0: (-17 33 -10 80 -10 -48 -7 16 -6 -3 23 -44 8 -38 14 -2 -127 11 -12 14 -37 -26 -21 -83 9 62 -5 23 71 8 -31 -4 7 -19 37 -29 -50 -11 -3 -37 8 -18 -25 -13)
1: (107 42 3 -91 -19 -26 -58 8 -28 -16 -15 38 7 12 -5 -8 21 -5 -28 -17 -36 -25 67 -43 -27 -2 -41 -38 1 52 -54 41 -35 -4 -3 30 10 -45 7 7 14 2 9 -35)
2: (13 2 9 45 -11 23 17 -4 19 21 34 27 37 -20 6 -46 29 28 16 -7 -13 -32 32 20 18 4 40 -38 7 -4 -30 -38 22 7 32 -48 -27 2 -35 -21 1 48 -1 23)
3: (2 32 -30 18 -14 -16 19 13 -47 4 26 -25 -16 -5 89 33 -16 38 14 -13 -57 -44 -84 16 18 42 -65 -2 51 -5 -50 20 -15 59 -2 2 27 -21 55 4 48 -46 -23 -12)
4: (-16 9 4 -37 -35 -6 17 13 -29 -27 124 44 9 15 19 40 -9 68 49 -35 29 31 -9 19 70 20 -20 7 -30 35 8 -75 -3 6 -52 -26 1 -33 -13 -22 -21 12 59 -2)
5: (-34 36 -13 54 -13 -26 15 -62 -4 21 43 -13 29 23 -19 -30 32 -23 -34 -50 -35 39 -18 16 -23 13 -7 21 -17 9 6 -16 15 10 -3 -83 12 -1 -37 -19 39 -23 -2 -47)
6: (-20 -8 -32 41 16 -4 83 50 -1 85 53 13 -4 -20 21 -17 4 -30 -37 18 5 13 -21 48 0 7 -15 -45 -23 -53 -59 22 -5 -26 -2 -18 9 -13 -6 3 -58 35 3 40)
7: (-35 14 3 29 4 -27 -34 -10 -21 -62 -13 20 -32 -1 20 -12 -14 -24 -6 36 -9 47 37 2 2 -79 -50 -44 5 25 26 -11 -24 43 9 20 34 62 7 -24 -6 7 -44 -62)
8: (26 -35 5 -22 8 19 55 -6 52 -21 57 6 29 -6 -6 -53 -2 12 -45 58 -32 33 -13 -4 -30 -27 43 15 -22 -2 13 -33 57 12 9 -37 1 14 -13 18 -16 39 -7 68)
9: (4 11 3 4 5 6 62 -26 -16 -13 -16 -14 -7 -21 -23 -39 37 -19 16 44 23 -6 -37 32 -43 -40 14 0 42 -38 -12 0 -21 35 37 45 5 61 19 10 -19 3 31 5)
10: (88 8 33 -9 6 30 -8 -2 -4 14 -18 4 9 29 -66 -23 -2 34 4 -16 -23 -34 -16 -36 86 31 2 18 55 -15 19 7 6 -26 15 29 -48 -4 -12 -54 58 -28 -32 -70)
11: (18 37 -6 93 43 -15 -20 -50 50 -43 -75 8 1 -5 -13 -17 -9 -39 37 -22 53 -55 41 -23 4 -44 10 -34 -12 13 34 18 24 -13 1 -12 31 42 22 13 38 37 -17 -4)
12: (68 -29 -28 38 -74 10 -9 -7 21 -23 19 56 -30 9 34 34 -24 5 33 -2 -16 -3 14 -39 89 -20 -72 -51 32 -10 24 -22 -38 22 44 -44 -17 17 -7 -33 21 26 -43 -16)
13: (-34 2 -44 42 23 2 70 30 -7 76 64 23 11 -17 27 -37 23 -49 -42 -21 -12 -28 -8 48 -2 5 -23 -55 -7 -33 -39 52 -10 -45 3 -16 9 -10 -9 0 -51 23 -9 34)

(-45 14 24 5 -31 7 23 -2 -24 41 8 -16 13 41 -11 23 0 -22 -29 -75 64 36 -54 31 4 -4 -14 -23 -15 21 52 -71 16 -34 -15 -14 20 25 -70 10 -24 -24 42 -12) 5
(12 24 -33 20 0 -41 17 6 -51 14 31 -16 -31 10 14 16 -23 4 -12 -15 -59 -56 27 32 8 24 -76 -12 49 11 -55 3 -25 81 -3 -4 1 -46 57 -2 13 -43 -36 7) 3
(4 6 34 -52 14 -29 -15 29 29 -26 -4 39 34 24 -16 -38 14 14 -30 13 28 41 -10 2 -71 -55 35 -14 -47 -16 -12 37 9 -11 -26 -15 61 -48 -48 24 42 -6 16 -30) 8
(-23 -72 8 -9 -29 -27 -32 7 -16 -2 -61 -43 10 19 19 14 19 28 -15 47 28 4 70 -34 -19 -65 11 -51 21 22 45 -30 -51 33 55 -5 7 34 22 2 40 -8 -65 -43) 7
(-15 -5 8 -51 -21 10 -8 25 -11 -36 8 22 -5 8 10 25 -6 24 38 -44 39 18 0 19 23 13 25 -12 -33 23 18 -31 9 27 -36 3 11 -13 1 -8 -26 3 59 -23) 4
(1 3 65 -56 39 -24 -35 25 5 -25 0 -10 27 18 -14 -44 28 13 -33 44 46 45 -15 14 -49 -24 40 -40 -26 -18 -9 25 41 -16 -17 -2 28 -58 -57 33 41 4 14 -61) 8
(27 -74 -48 29 -22 60 3 -32 52 30 -30 -41 -24 -14 -32 15 -3 -43 5 -30 2 -31 -110 -25 30 74 23 15 34 -88 -36 63 24 18 -34 25 -41 42 -32 -11 14 -17 -19 -62) 10
(37 -40 -58 -9 -33 26 17 -32 55 45 -24 -39 -14 -11 -49 18 -11 -33 -8 -37 -28 -29 -112 27 40 78 31 4 20 -82 -42 80 8 35 -37 13 -30 14 -30 -28 4 -29 -22 -47) 10
(-20 39 44 -18 -44 6 70 18 21 26 5 41 33 12 24 -12 5 -52 45 23 22 22 -21 -16 5 -22 38 -24 -24 -2 114 -12 19 6 -15 -3 -9 -10 -40 40 -20 4 38 60) 8
(33 23 39 14 13 -2 14 -19 -20 -36 -19 -1 -5 2 -36 -30 12 -19 11 43 5 35 -31 22 -5 -36 16 -6 42 -44 2 4 -12 16 23 28 -1 55 -13 15 -12 14 -44 20) 9
(44 6 20 -47 -1 -2 -4 17 -24 2 -5 13 -24 11 4 37 18 -9 -63 -26 -24 5 16 20 -41 19 -14 26 -24 11 -19 32 -17 -77 -9 3 9 -3 11 1 -7 -33 49 -8) 1
(3 -3 8 22 6 30 -26 -31 38 -21 -77 50 -36 0 -4 13 27 -28 38 -12 34 35 25 -13 39 -62 33 6 -46 7 21 -12 2 -64 12 12 -6 53 10 30 -19 12 13 -15) 11
(-10 3 31 -47 6 -14 -4 31 -47 -25 -46 -9 -12 0 18 1 14 27 -57 14 1 3 0 21 -38 -1 17 -15 4 -4 20 -4 12 43 7 28 -35 -19 -12 47 2 -33 -3 29) 9
(4 -43 32 -10 52 -21 -29 -22 17 -14 10 -20 23 11 -57 21 -5 6 57 7 -11 -7 11 8 -25 36 -25 70 21 44 35 9 13 21 -7 70 22 -10 22 27 6 29 21 30) 9
(39 8 7 -36 9 -3 -3 12 -41 10 -10 5 -14 1 -15 37 30 -22 -62 -6 -3 13 -21 5 -48 27 -37 40 -12 39 -20 20 -11 -54 -2 -2 14 -26 -12 5 -7 -23 9 -6) 1
